Rotation paths and how fast each direction turns (degrees a step)
Each turn is a multiple of 5 degrees from 10 to 175, or 0.
Each row of a path follows its step; steps can be skipped.

step 3: [-2.24 -1.94 -0.02 -0.57  0.27  1.68 -1.36 -0.20  0.83  0.72 -2.55 -0.35
  0.13  1.66 -1.21 -1.18 -2.81 -2.90 -1.60  0.77 -0.44  1.74  1.79  0.29
 -0.62 -0.18 -0.75 -1.83 -0.69 -0.43 -0.72 -3.76 -1.17 -1.02 -1.67  0.52
  1.38  1.73 -1.59  0.18  0.78  1.99  2.62 -1.54  3.58 -0.83 -0.35 -1.18
  0.80  0.43  1.11  1.89  2.28  0.10  3.63 -0.77 -2.84 -2.50]
step 6: [-4.06 -0.08  0.14  3.16  2.73  2.04 -1.37  0.41  1.26 -2.10  1.68  2.21
  0.66 -0.73  1.02 -4.89 -0.74  0.05 -0.22  1.95 -1.40 -2.03  0.28  0.80
 -1.16  0.34  1.99  2.62 -0.83  1.58 -0.88  2.63  2.33 -1.97  0.80 -1.15
  0.81 -0.50 -1.14 -0.88  1.69  0.21 -0.29  0.65 -0.91 -2.03  0.67 -0.28
 -0.60  2.31 -1.18  0.99  0.49 -0.28 -0.89  0.73 -2.31  0.62]
step 20: [ 3.32  0.81 -1.60 -0.80 -0.18  2.40 -2.05  1.72 -3.02  0.08 -0.05 -1.36
  0.05  1.96  0.08  2.06 -0.80  2.39  2.19  0.08  2.46 -0.47 -0.82 -0.39
 -1.66  0.13 -4.10  2.27  1.57 -1.94 -1.54  0.47  2.27  0.31  0.86  0.90
  0.60 -1.22  0.83  1.85 -1.60  1.06  0.58  0.76  1.36  0.52  2.62  0.76
  0.04  2.54  0.32 -1.55  1.32 -2.21  2.64  1.27 -1.48 -1.58]
step 22: [ 1.78  1.46  1.16  2.26  2.97 -0.04 -0.63  4.95 -1.44 -0.98  1.69 -0.48
 -0.53  0.43  0.32 -0.24 -1.27 -1.31 -2.62  1.48  0.33 -0.44 -0.31  2.22
  1.64  1.11  0.29 -2.17  2.23 -1.71 -0.36  4.78  0.10  1.23 -0.64  0.01
  1.07  1.99  0.16 -2.64 -0.95  1.33  0.11 -1.04 -0.55 -0.66 -3.20 -0.85
  0.14  0.11  1.90 -0.99  2.11  1.37 -0.67  1.59 -0.59 -0.52]
step 26: [ 0.02  1.98 -1.38  2.39  0.22 -1.07  2.26  1.12 -1.41  0.71 -1.15  1.06
  4.15 -0.17  3.65  1.52  0.78  2.55 -2.97 -0.07 -0.50  0.23 -2.21 -0.55
 -0.82 -1.85  0.64  2.39  0.85  1.75  0.12  0.23 -0.50 -1.86 -0.50  0.04
  2.32 -2.75 -0.25  0.11 -1.89 -1.16 -0.20 -0.74 -0.54  1.77  0.27 -2.11
  2.63 -1.04 -3.09  0.14 -0.42  2.93 -0.77 -1.18 -0.74  0.41]
step 30: [ 0.90 -0.45 -0.55 -1.08 -1.38 -0.30  0.79  1.25 -0.96 -1.40  0.77 -1.82
 -0.68 -1.11  0.53 -2.46  1.01  1.57 -0.98  1.99 -2.70 -0.63 -1.67  3.98
  1.41 -2.31  1.14 -3.32  0.56 -0.55  0.18 -2.59 -1.99  0.04 -1.88  1.14
  2.34  0.85 -0.22  0.13  2.05 -1.24  0.66  1.58 -1.08  1.66 -2.97  0.75
 -1.06 -1.65  3.23 -1.85 -2.06  0.87  0.15 -1.34 -0.89 -2.78]
step 32: [-0.64  0.05 -2.12  3.10 -1.90  2.81 -0.19 -2.68 -1.60 -0.86 -1.53  0.69
 -2.80 -0.01 -2.00  0.94  0.08  3.18  1.15 -0.52  0.00 -0.22 -2.27  0.80
 -2.82 -1.36  0.43  1.25  1.81 -0.76  0.38 -1.86  2.66  2.79  1.30  0.94
 -1.02 -1.01  1.34 -1.69  1.71  1.58  0.75 -0.57 -1.42 -1.32  0.57 -0.12
 -1.63 -2.37 -0.14 -0.68  0.02 -1.05  1.27 -1.38 -3.27  2.03]
Directions:
[-0.05  0.06 -0.38  0.41 -0.29  0.11 -0.34 -0.35 -0.57  0.43 -0.30  0.57
 -0.18 -0.07  0.28 -0.04  0.10  0.37 -0.74 -0.07  1.14 -0.22  0.38  0.41
 -0.11 -0.49 -1.06  0.10 -0.47  0.63  0.09  0.10  0.15 -0.21  0.28  0.05
  0.23 -0.60 -0.34 -0.78  0.00 -0.16 -0.17  0.52  0.10 -0.41  0.44  0.65
  0.34  0.29 -0.27 -0.65  0.28  0.01 -0.59  0.62  0.02  0.30] : 55
[ 0.11  0.45  1.06 -0.46 -0.12 -0.33 -0.08  0.30  0.01 -0.05  0.06 -0.59
 -0.64 -0.24  0.07  0.55 -0.33  0.33  0.10  0.73 -0.26 -0.01  0.45  0.14
 -0.44 -0.40 -0.31 -0.43  0.10 -0.32  0.00 -0.71  0.10  0.91  0.50 -0.69
  0.89 -0.40 -0.17 -0.48  0.34 -0.22  0.29 -0.29  0.02 -0.18 -0.04  0.24
  0.07  0.96  0.36  0.19  0.18  0.34  0.41  0.24 -0.37 -0.25] : 40
[ 0.58 -0.23 -0.38 -0.06 -0.42  0.24 -0.04 -0.01 -0.82 -0.16  0.68 -0.34
 -0.23  0.28 -0.96  0.18  0.07 -0.22 -0.05  0.65  0.09  0.07 -0.05 -0.58
  0.10 -0.21  0.56  0.19  0.33 -0.06  0.03 -0.47 -0.24 -0.52  0.62 -0.69
  0.17  0.12 -0.01 -0.06  0.47  0.00 -0.36  0.62 -0.38 -0.04  0.44  0.29
 -0.51 -0.19  0.18  0.13 -0.67 -0.38 -1.20 -0.23 -0.74  0.01] : 155
[-0.44 -0.09 -0.31  0.14 -0.39  0.02 -0.31 -0.30 -0.03 -0.59 -0.02 -0.41
  0.68 -0.58  0.21 -0.38  0.73  0.13  0.00 -0.54 -0.42  0.27  0.07 -0.42
  0.80  0.30 -0.35  0.44  0.59 -0.39 -0.23 -0.23 -0.28  0.55 -0.07  0.48
  0.50 -1.10 -0.05  0.03  0.66  0.15 -0.19  0.06  0.45  0.33  0.32 -0.08
  0.45 -0.05 -0.13  0.05 -0.17 -0.46  0.25  0.51 -1.10 -0.10] : 120
[ 0.67 -0.40 -0.13  0.25  0.25 -0.08  0.42 -0.05 -0.34 -0.24  0.59 -0.12
  0.46  0.14  0.45  0.40  0.02 -0.42  0.23  0.16  0.26 -0.05 -0.62  0.57
  0.52 -0.11 -0.76 -0.31 -0.65 -0.14 -0.24 -0.16  0.03  0.29  0.31  0.27
 -0.26 -0.32 -0.18  0.26  0.04 -0.44  0.13 -0.91  0.02  0.65 -0.19  0.20
 -0.47  0.70  0.53 -0.52 -0.61 -1.24 -0.07 -0.21  0.43 -0.11] : 140
[-0.30 -0.20 -0.23  0.28 -0.41 -0.23 -0.84  0.31 -0.16  0.06 -0.80 -0.31
  0.53  0.14  0.11 -0.34 -1.46  0.41  0.15  0.60  0.41  0.33 -0.73 -0.19
 -0.25 -0.09  0.54 -0.47  0.17 -0.43  0.64  0.58  0.13  0.16  0.33  0.00
 -0.09 -0.51 -0.45  0.22  0.20  0.34  0.08 -0.16  0.01  0.53  0.14 -0.14
  0.13 -0.29  0.29 -0.78 -0.56  0.34 -0.05  0.25  0.14 -0.26] : 175
[-0.74  0.13  0.68  0.33  0.02 -0.29 -0.28  0.05  0.03  0.29 -0.47 -0.21
 -0.21  0.38  0.67 -0.39  0.59 -0.11  0.02 -0.31 -0.50  0.68 -0.58 -0.02
 -0.02 -0.17  0.48  0.40 -0.38  0.09 -0.34 -0.03  0.34  0.37  0.79  0.04
 -0.89  0.03  0.07 -0.78 -0.39  0.50 -0.03 -0.23 -0.28  0.06 -0.56  0.31
 -0.39  0.53 -0.35 -0.11  0.03 -0.02 -1.00 -0.39 -0.70  0.06] : 40

step 1: [-2.31 -2.60 -0.33  0.49  0.11  0.77  0.17  0.85  1.67  1.08  0.92 -0.29
  4.91  1.20  1.06 -3.78 -1.47 -0.46  0.64 -2.83 -0.68  0.33 -0.61  0.91
 -0.58  0.01  1.99 -0.11 -0.73 -2.51  2.66  1.97 -1.64 -2.22  0.79 -1.05
  0.73  1.89 -1.33  2.38  1.53 -0.50 -0.06 -2.85 -0.44 -0.27 -0.02 -0.92
  0.76 -0.48  0.63 -0.13  0.73  1.64  1.04  1.07 -0.26  1.86]
step 4: [-0.87  0.45 -4.02 -0.77 -0.35 -3.34 -1.27 -0.56 -0.10  1.27  0.76  0.76
  2.29  1.54  2.31 -3.64 -2.12 -0.74  1.52 -1.40  2.43  1.00  0.59  0.66
  0.08 -0.88  0.05  0.24 -2.27  0.86  0.86  1.63 -1.47 -1.70  0.05  1.09
  1.28  0.46  0.26 -1.45  0.81 -0.24  0.73 -0.98  0.73 -2.66 -1.42 -1.53
  2.42  1.46 -0.61  0.62 -0.10  2.86  2.06  2.01 -0.45 -0.55]
step 13: [-1.58  0.11  1.69 -1.47  2.13  2.33 -1.38  1.98  0.89  1.99  1.74  0.59
 -0.48  1.09  1.17 -3.55 -2.49 -1.11 -1.00 -0.04 -0.02  1.28 -0.84 -1.88
  1.73  2.41  0.93 -3.12  0.14 -0.51 -0.64 -0.57 -0.43  1.02  2.55  0.29
  2.19  2.84  2.20  1.21  0.17 -1.14 -0.27 -1.47 -0.28 -0.90 -1.81 -0.17
  0.55  1.05  0.39 -1.44  0.23  1.09 -0.16  3.51 -2.75 -0.26]
step 18: [-1.63 -2.32 -2.29 -0.19  1.07  0.66 -0.52  0.46  0.00  2.04  0.64  1.06
  0.95 -0.34  0.36 -0.31 -0.11  0.78 -0.25 -2.44 -1.52 -1.87 -2.95  0.65
 -1.28  2.37 -0.07  0.52 -0.58  0.82 -0.92  1.01 -1.32  0.82 -0.19 -0.66
  1.12  0.24  0.56 -3.24 -0.70  0.41 -2.17 -3.55 -1.51 -1.73 -0.26  3.36
  3.07 -0.19 -0.27 -0.58 -2.24  2.61 -0.40 -0.23 -2.75  1.91]
step 20: [ 1.28  1.79  0.43 -1.25  2.14  0.00 -1.82  1.17  1.37  0.70 -2.60  2.45
  1.17  1.48  1.84 -4.04  0.48 -0.64  1.84 -0.77  1.47  0.62 -0.72 -0.01
  0.79  1.60  1.97 -0.22  0.01 -1.34  1.40  3.82  0.58 -2.91 -0.40 -0.65
  1.43  0.24 -2.82  0.94  0.09 -0.34 -1.63 -1.96  0.45 -0.86 -1.09 -1.37
  1.61 -1.08 -0.77  0.84  1.38  2.35  0.27  1.57 -1.80 -0.89]
step 26: [-0.44  0.17 -1.64 -2.34  0.31  1.01 -1.70  2.57  1.82  0.66  0.86 -0.63
  0.39  1.06  0.80 -2.29  1.58 -0.72  0.78 -2.71  0.71  1.40  0.26 -0.32
 -2.70  3.56  0.80 -2.49 -1.19 -1.82  0.43  0.14 -0.26 -4.07  1.08  1.56
  1.53  1.20  3.18 -1.69  0.18  1.22 -0.85 -1.35 -1.86  0.14 -0.53 -0.16
  1.97 -1.10  0.25 -0.24 -0.46  1.38  1.25  2.26 -1.72  0.42]
step 32: [-2.42 -2.33  1.45 -0.63  1.14 -1.09  1.16  1.38  0.60  1.12 -0.74 -0.05
  1.57  2.17 -0.43 -3.59 -1.22 -0.17  1.23  1.49 -0.30  1.38 -0.09  0.68
 -1.33 -0.16  1.95 -3.62 -2.00  2.54  0.80 -0.17 -1.12 -2.20  1.34 -0.30
  1.57  1.50  1.75  0.52  0.15 -0.72 -3.55 -1.03  2.21  0.36 -0.94 -0.53
  2.36 -0.33 -0.89 -1.22 -1.36  2.02  1.87  2.21 -0.88 -0.15]
Directions:
[ 0.24 -0.11  0.08  0.54  0.26  0.11 -0.85  0.18 -0.06 -0.12  0.07 -0.14
  0.24 -0.12 -0.29 -0.09 -0.31  0.37 -0.02  0.33  0.23  0.08  0.04 -0.30
  0.38 -0.22  0.95  0.31 -0.83 -0.16  0.90  0.42  0.66  0.05 -0.52 -0.39
 -0.21 -0.38  0.37 -0.39  0.88  0.35  0.28  0.08 -0.02 -0.29  0.60  0.22
 -0.19  0.04 -0.51  0.31 -0.44 -0.03 -0.84  0.80  0.65  0.31] : 135
[-0.27  0.06 -0.54  0.46  0.46  0.34  0.23 -0.26 -0.50 -0.08  0.33 -0.26
  0.69 -0.63 -0.48 -0.15  0.53 -0.07 -0.35  0.27 -0.36  0.03 -0.44  0.57
  0.54  0.44  0.41  0.05 -0.23  0.35 -0.30 -0.68 -0.27  0.40  0.16 -0.24
  0.43 -0.67 -0.20 -0.70 -0.15  0.40 -0.54  0.40  0.59  0.42  0.07 -0.72
  0.74  0.27 -0.24 -0.19 -0.25  0.16  0.16  0.28  0.08 -0.95] : 100
[-0.03  0.07  0.42  0.16  0.67 -0.08 -0.63 -0.04  0.03 -0.54 -0.11 -0.41
 -1.13 -0.23 -0.36 -0.28  0.18 -0.12 -0.59  0.51 -0.02 -0.06  0.14 -0.34
  0.15  0.45 -0.62  0.04 -0.41  0.62  1.09 -0.41 -0.06 -0.57  0.14 -0.22
 -0.07  0.61  0.25 -0.16 -0.13 -0.19  0.10  0.70 -0.19  0.13 -0.20 -0.33
  0.55 -0.88  0.21 -0.69  0.29  0.31  0.40  0.03 -0.22  0.29] : 110
[ 1.05  0.03 -0.88 -0.38  0.18 -0.31  0.50  0.95 -0.11  0.09  0.13 -0.46
  0.34  0.04 -0.05  0.41  0.22  0.26  0.80  0.53  0.50  0.04 -0.20 -0.21
  0.74 -0.33  0.22  0.30 -0.14  0.91  0.02  0.37 -0.31 -0.74  0.00 -0.24
  0.18  0.28  0.67 -0.26 -0.37  0.04  0.48 -0.14  0.20  0.40 -0.27 -0.32
 -0.77 -0.30  0.04  0.04  0.15 -0.20  0.26 -0.21 -0.19 -0.31] : 60
[ 0.06 -0.08 -0.36 -0.21 -0.62  0.02 -0.43  0.36 -0.11 -0.09 -0.10 -0.93
 -0.29  0.29 -0.13  0.37 -0.05 -0.37 -0.22 -0.72  0.46 -0.09 -0.08  0.52
  0.05 -0.06 -0.34  0.08  0.53  0.21 -0.29 -0.13  0.21 -0.49  0.22  0.59
 -0.22 -0.75  0.36 -1.47 -0.23 -0.11  0.05  0.12 -0.30 -0.21  0.53  0.05
  0.71  0.01  0.72  0.68  0.30  0.16 -0.24  0.11  0.42  0.51] : 95
[ 0.03 -0.56  0.51  0.01 -1.02  0.64  0.18  0.03  0.31 -0.11  0.24 -0.43
  0.27  0.69 -0.42 -0.30  0.34  0.65  0.32  0.74 -0.02 -0.41 -0.96  0.38
  0.05 -0.35  0.13  0.53  0.32  0.56  0.32  0.16  0.23  0.05  0.02 -0.17
  0.29  0.12 -0.68  0.51  0.26 -0.64 -0.52  0.12 -0.38 -0.58  0.47 -0.06
  0.12 -0.31  0.56 -0.10 -0.42  0.39  0.49 -0.06  0.27 -0.16] : 80
[ 0.19  0.93 -0.06  0.55 -0.38  0.19 -0.17  0.42 -0.37  0.23 -0.19 -0.13
 -0.57 -0.08 -0.10  0.44  0.39 -0.24  0.27  0.29 -0.40  0.48 -0.08 -0.20
 -0.54  0.34  0.16  0.03 -0.73 -0.22 -0.44  0.29  0.48 -0.11  1.04  0.24
  0.03  0.21 -0.22  0.04  0.14 -0.25 -0.05  0.28 -0.99 -0.27  0.75 -0.89
 -0.26  0.16 -0.62  0.44 -0.06  0.08 -0.18 -0.63 -0.48 -0.43] : 25
[-0.15 -0.19  0.57 -0.06 -0.04 -0.39 -0.19  0.22  0.00 -0.36  0.14  0.76
  0.42 -0.19 -0.08  0.16  1.01  0.14  0.61  0.30  1.09 -0.31 -0.05  0.17
 -0.41 -0.08 -0.18 -0.87 -0.07 -0.21  0.33  0.22 -0.40 -0.46  0.70  0.07
  0.13 -0.18 -0.58 -0.89  0.17  0.12 -0.64  0.07 -0.04  0.65  0.42  0.69
 -0.01 -0.14 -0.58 -0.39 -0.17 -0.43  0.05 -0.12 -0.16  0.38] : 125
